One turn moves each row of this set onto another row. After a few examples, where does it send each row asked below?
z_180: [  2.5   0.0 -10.6 -11.2 -13.3   9.6  -1.4  15.1 -24.5  -1.5  -6.1  -8.3
  -1.7  -1.2 -10.2  13.2  -8.3   3.3  13.2  -5.9  -4.4  14.5  21.0   0.8]
z_126: [ 16.3   2.0  -3.0   1.2 -11.9  -8.2  -4.6  -8.5  18.1 -17.6  -8.7  -3.7
  -1.7   0.5   3.6   0.7   9.2   9.8  13.9 -12.6  -4.6  -4.9   1.0 -10.0]
z_890: [  5.1  -6.2   2.1 -11.6 -12.3  -9.2 -20.8   7.3  -0.3   1.9 -16.6   7.4
   2.0  13.7  13.7  11.0 -16.2   3.2   2.4  15.4  -0.5  12.0   8.9  -0.3]
z_799: [ -3.4   3.6  22.3  -5.7 -10.7   5.1  -8.6 -26.3  -4.5  -7.0 -11.2 -11.6
  -9.9   0.4 -14.4   1.3 -18.5  16.7   4.5   4.0   0.6   2.6  15.5   2.4]
z_437: [  9.1   0.3  -8.0  -9.7 -17.3  -5.3   0.1  10.1  -5.9 -10.9   8.9  -9.3
  -5.8 -10.2  -7.7   6.9   8.6  13.6  14.0 -21.1 -15.4  -2.4   3.4  -2.6]
z_785: [  2.2 -15.1  -1.8 -10.9  13.2  20.5  14.5   0.4  -1.0  12.2   4.1  -1.1
 -14.3  -4.8  15.6 -12.2   0.9 -16.3   5.4   7.8   1.1  -3.4   0.5 -10.1]
z_125: [  7.1  -8.9  -5.7   2.3   8.4  29.6   3.5   8.1  -8.6  11.1   3.7   9.3
  -2.9  -5.8  12.4  -7.0 -13.2 -17.6   5.5   6.3  -9.8 -10.3   5.7  -6.3]
z_75: [ 19.1   1.3 -13.4   6.9  -5.9 -14.4  -2.6   0.6  10.0  -5.5   7.8  -2.7
  11.2  -4.2   0.3  -2.2   3.0  16.7  13.5 -10.6 -18.5  -1.4   7.9 -11.6]
z_396: [ 15.9 -12.1   2.7 -10.4   4.9  -4.2 -26.0  -9.3  13.8  -6.8  -4.3   4.3
   4.2  -0.4   0.7  -0.7 -10.6  18.9  13.5   1.0  -1.5   7.4  -1.9   6.9]
z_771: [  7.0   2.0   3.2   7.2 -15.6  21.6  10.1  -7.4  -7.6  14.0  11.5   1.2
  -0.6 -11.9   3.5 -12.7   0.2  -4.7   3.3  -1.2 -12.6 -29.9   1.0  -4.9]
z_702: [ 18.7  -7.2  -7.9  -9.8   4.6  -1.8  -6.6   8.3   1.3  -0.9   7.3  -3.1
 -12.4   5.4  -6.1  -7.7   4.0  24.4  11.3   5.8  -3.4   4.9  -3.2  21.0]
z_801: [ 11.8  -4.3  -3.0 -10.8  -3.2 -17.4 -15.0  14.5  -6.4  21.1  -8.8  -8.8
 -10.9   2.2   0.2  21.8  -4.2   5.2  11.0   6.8  -2.4  18.3   2.2  11.3]
z_728: [  3.4   7.3  11.6   6.6 -17.0 -31.0   0.0  -6.4   6.9   4.7   7.1 -12.2
  -8.3  -0.9  -1.3   5.0  -3.6  16.3  -1.0   1.0 -24.0  -5.7   4.2  -9.5]
z_218: [  9.8 -12.5   2.5  -4.7   4.3   5.1 -10.4   3.1  -1.5  29.8   6.2   7.7
  -2.8 -18.3  17.2  13.3  -9.5 -14.0   0.0  -5.4 -13.7 -12.4  -1.5 -10.9]
z_55: [  4.1   7.1  -0.8   1.2 -12.2   9.6  -3.3  -6.6  -6.0  -7.1 -26.1  -7.0
   0.9  10.0  -3.0   7.3 -11.1  -3.5  13.3   5.7   7.2  11.4  22.8  -7.0]
z_814: [ -4.9   0.8  17.6   4.9 -17.0   7.7  -1.2  -5.5 -14.6  27.7   2.2  -7.4
  -2.9 -19.8   2.1   8.5 -15.3 -18.3   3.9   4.4 -18.2 -17.7  -0.9  -8.4]
z_972: [  0.1 -18.2   2.0 -22.9  -2.4   9.5   3.1  -3.1  -5.9  26.0  10.9   4.2
  -3.1 -15.2  18.0   1.8   1.0  -7.6  -2.9  -7.3  -1.3 -10.4   3.1 -16.2]
z_272: [  7.7 -10.6   8.9 -11.0  -3.2   4.1   1.6 -21.7  -0.7  40.4   5.5  -8.5
  -1.6 -17.5   4.4  -3.5   6.6  -1.0   6.2   1.4   7.1 -12.4  -5.2  -2.2]
z_504: [  2.0   6.9  13.6  -6.1 -16.4 -22.2   0.0  -1.7  -6.2  12.1  -1.8 -21.6
 -26.0  -3.4  -9.7  18.2   3.7  11.2   4.5  -2.7 -10.6   1.8   0.8   4.6]
z_655: [  6.1  -0.4  -2.7  -1.0   0.8 -15.4 -10.4   7.8  -6.1  18.2  -8.8  -0.7
   1.4  10.7   6.5  15.0 -20.4   4.4   0.4  15.6  -8.4  18.8  21.4  -5.2]
z_194: [ -0.2   9.9  -3.0   7.2  -5.1   4.4   7.2  -2.5 -14.3  -2.6  -8.5 -10.4
   0.8   4.9  -9.2   6.2 -19.2   2.5   7.6   3.7 -10.4  13.7  32.6 -14.0]
z_600: [ -5.4 -14.7  14.5  -8.1  11.2   9.0   2.4  -7.7  -2.9  22.8  -1.0 -14.7
 -12.6 -16.3   3.6  -4.1 -10.6 -21.2  15.3  15.4  -4.8   3.6 -10.7  -3.7]
z_418: [ -2.2   5.1  19.2  -7.2 -26.9 -18.1  -5.1 -11.2   5.5  -8.1  -5.2  -5.4
 -14.4   5.8   5.0   6.4  -2.7  13.5  -5.5   0.2  -9.7  -9.5   4.3  -7.8]
z_850: [  1.7   5.1   6.5  -6.5  -5.9   8.5   6.9  -3.1 -15.8  -0.2  -0.2 -14.5
 -23.6   8.0 -17.9  -4.3  -5.9  19.2   4.1  11.3   0.0   5.4  13.5  17.7]
z_276: [ -2.7   8.9  16.6   7.1  -3.2  -4.9   5.7 -18.3  -4.7  -2.9   4.6 -15.7
 -12.0   2.0 -17.1  -6.9 -17.3  21.1   1.3  10.4 -14.5   1.6  17.1  -0.2]
z_687: [-12.7 -10.4  11.5 -10.8 -19.6   9.6   3.9   0.5 -14.9  18.1   5.9  -9.8
   4.4 -17.4   5.4  -6.6  -9.7 -19.3  12.3  11.1 -12.8  -8.0  -8.1  -8.1]
z_294: [ 19.6  -7.6  -8.8  -1.0  12.9  -8.3 -14.9  -1.2   6.9   8.3   5.7   4.2
   7.4   5.3   0.2  -5.9 -13.3  23.9   7.7  10.0  -7.8  11.4  10.0   6.7]
z_567: [ 18.7  -5.1   8.0   5.7   8.0   7.8  -1.3 -15.3   7.2  33.2   8.3   0.5
 -11.0 -11.8   7.3  -5.8   1.7   0.1   1.3   4.2  -4.8 -22.3  -8.4   4.0]
z_667: [  2.3  -3.6   2.9  -3.1 -17.7  16.2  13.8  -9.9  -7.8  21.9   4.5  -8.3
   3.9  -8.1   3.4 -20.5   8.1  -8.3  11.9  12.1   1.7 -16.3  -5.2  -0.9]
z_462: [  3.5  -2.2  14.2   9.5  10.1  18.8   0.9  -8.7  -6.9  27.6  -3.6  -7.1
 -13.1  -7.8   0.3  -3.9 -18.0 -16.9   7.5  21.7  -7.7  -7.6  -2.0   5.9]

z_687 turns into z_667
z_218 turns into z_125
z_194 turns into z_276
Now these:
z_180 turns into z_850
z_126 turns into z_396

One turn moves each row of this set onto another row. After a few examples, where does it send each row asked below?
z_856: [  5.2  19.9   9.3   3.2  -0.3  -2.3 -11.6  25.7  -8.1  13.3   0.7   2.8
 -12.2]
z_657: [-13.9  -3.2  11.3  -2.0  -3.2   5.8   5.6 -17.5  -3.5  11.2   7.0   5.2
   7.0]
z_899: [ -8.5  -3.0 -10.9   0.5  -7.1   0.4  -0.9   0.3  -0.5 -19.2  24.3  -2.4
   9.0]
z_335: [ -9.2  -7.7   4.4   6.4  10.9 -20.6  -6.2   2.3  12.2   8.2  11.2  -4.7
  -1.9]
z_376: [ -2.8   9.7  10.9   8.4   2.0  18.5   9.5 -13.6   2.9   0.8  18.5   2.7
  -8.4]
z_732: [-14.6 -11.5   1.0  -4.4  -4.9   5.2  10.5   5.8 -15.9  -0.7  16.6   4.0
  11.5]
z_326: [ -9.3  -3.7  10.6   5.1   2.8 -13.0 -17.2  13.8   2.8 -15.2   9.3  -1.7
  12.7]
z_386: [  3.5   7.9  26.3   4.9   4.3   3.1  -8.8   9.9  -4.4 -18.3  13.6   8.8
  -7.2]
z_519: [ 11.4   9.5  11.8 -14.9  -4.6  20.0  -1.8   1.8  10.6  -1.0  -2.7   8.4
  -6.6]
z_560: [  8.6  -4.6   0.4  18.7   6.3  25.7   3.9  -4.1   5.0   5.1   6.5   1.0
 -12.2]
z_412: [  6.3  -7.6  -7.7 -24.7   1.9   2.9   6.3   3.9 -10.4  -6.8  -4.0  -1.9
  -1.2]
z_648: [  4.6   9.8  12.4  10.3  -9.7   4.2   0.1  -6.9  -4.0 -21.1  21.7  -1.3
  -0.7]
z_231: [ 6.9 12.6  8.8 -6.4  4.0  0.0  4.1 15.8 -1.7 19.7 27.0 -1.2 -4.4]
z_425: [  0.9 -12.7  19.9  18.4   3.8   4.0  -5.7   2.1 -11.5  16.5   4.7   5.9
   2.2]
z_726: [ -7.0   8.8  15.2 -11.7   3.7   3.9  -2.4  -6.5  -6.7   2.9  -7.1  -0.4
  20.8]
z_146: [ 25.8  -1.8  -3.9   4.2  -8.9  16.3  -0.3  -4.7  -1.4 -14.5  -1.7  -2.7
  -5.0]
z_427: [ 12.3  -7.9  -9.5   5.6   7.6  17.4   7.4  -4.9  -3.5  16.2   2.4   6.5
 -10.3]
z_871: [  2.5  16.6   0.0   1.9   3.0 -13.9  -7.2  14.0 -15.3   5.1 -13.8 -13.7
   2.1]
z_182: [ -1.3  24.4  10.8  -1.4   8.1   9.5 -10.7  -5.0  15.1   3.9   9.5  -6.3
   7.6]
z_710: [ 13.0  15.1 -10.9  12.5  -8.7  -5.0 -21.3   5.8  -2.2  12.9  -4.2  -5.6
  -0.9]
z_956: [ -0.3   2.9  -6.1   4.6  -1.8 -20.3  -6.2  25.7  -8.3   9.0  -1.7   7.1
   2.6]
z_787: [  2.3  -9.0   0.1  -3.1  -0.7   7.0  -0.8  13.8   8.9 -26.1  -6.7   0.5
   1.5]
z_84: [ 17.6  13.6 -19.0  -6.6   1.0   3.1  -3.5  -6.7   4.2 -13.4   7.3  -8.2
   0.2]
z_609: [ 16.7   0.1   9.8  20.1 -12.5  -6.4  -9.9  -2.1   1.2  13.2  13.0  -3.4
  10.0]
z_921: [ 10.4  27.4   1.1  17.0   2.9 -10.8  -5.2   9.8   6.5  -2.5  -5.8  -3.5
  -4.2]
z_882: [  2.1   5.8   7.1 -18.4  -6.6   4.2  -6.3 -13.1  -2.9  14.4  -2.3   0.9
  11.1]
z_445: [ 0.7 12.5 -8.9  1.3  0.8 -6.9 -2.5 11.4 -0.6 27.9 -6.2  7.2  3.3]
z_19: [ -2.0   3.1 -14.0 -14.9  10.2   3.8  -0.6   5.8 -10.9  15.2  19.3  -7.5
   8.9]
z_992: [  5.1 -20.9   5.4  -5.3  -0.3   7.8  -1.7  -1.4  -0.3   4.5  -6.9  12.9
 -12.3]
z_389: [ 19.0   4.3  -3.8  18.9   8.3   7.6  -0.2   3.3 -15.1  -7.0  21.1 -12.6
  -4.3]
z_49: [ 10.3   3.9   5.4   7.7   6.6 -13.2  12.5   8.2 -17.4   1.0   9.5 -20.4
   9.1]
z_759: [  7.0  15.2  22.5  -0.5  -3.4   3.5  -3.7   7.0  -0.2 -23.6   2.7  -4.6
   2.6]
z_757: [  9.6  14.1 -18.0  10.9   5.7 -15.5  -3.0  20.6  -4.1  -4.5   5.2  -4.0
  -6.4]
z_243: [ -3.2 -17.5  -3.1  11.8   2.6  16.4   0.2  18.6 -11.2  -1.0  11.2   8.7
   9.6]
z_416: [ -8.1 -17.8   9.2  -2.5   1.3   5.8   1.2  24.4  -9.4  -2.0   8.4  10.1
  -0.5]
z_96: [ -3.0   3.6 -12.3  10.1  11.8  -8.8 -12.6   9.7   0.5  14.8  -4.6  -3.8
 -16.7]
z_434: [  7.4  -6.2 -23.7  -4.9   2.5  -2.1  -6.5  -5.7  -2.0 -12.9  13.6 -10.1
  -1.1]
z_512: [-0.7 11.0 -8.4 18.9  4.2  6.6 -6.5 29.5  0.6  4.1 -5.7 -6.3 -1.4]
z_842: [ -1.8  12.5  -1.8  12.7   5.4   6.4   3.0  16.5  18.7   1.3  13.2 -12.6
  14.7]
z_108: [  9.5   6.6 -16.2 -10.1  -4.2   0.2 -17.0  -6.6  -2.1  -8.7  19.8  -1.0
   9.1]
z_381: [ -3.0   4.1   3.6 -24.5  -2.5  -6.1  -5.0   2.4   0.2   3.1  -6.3   6.3
  13.5]
z_889: [  4.5 -18.6  -1.5  10.1   2.7   1.4   2.7  23.4  -9.1 -14.5   5.0   8.2
  -3.5]
z_352: [10.6 17.3  3.6 21.5  3.3  1.8  2.6 10.1 -1.3 19.1 -8.3  4.6 -6.2]
z_987: [  8.1  10.4  27.9   6.7  -2.3   7.2  -3.2   7.2   6.4 -11.1  -6.1  10.1
  -2.0]
z_562: [  4.5  -0.6  -6.3  10.1  19.1  14.7   2.8 -15.8  -2.6   4.6   9.0  -2.7
 -11.9]

z_335 turns into z_231
z_512 turns into z_871
Now these:
z_726 turns into z_562
z_84 turns into z_889
z_560 turns into z_759
z_389 turns into z_326
z_787 turns into z_412
z_657 turns into z_376
z_352 turns into z_921

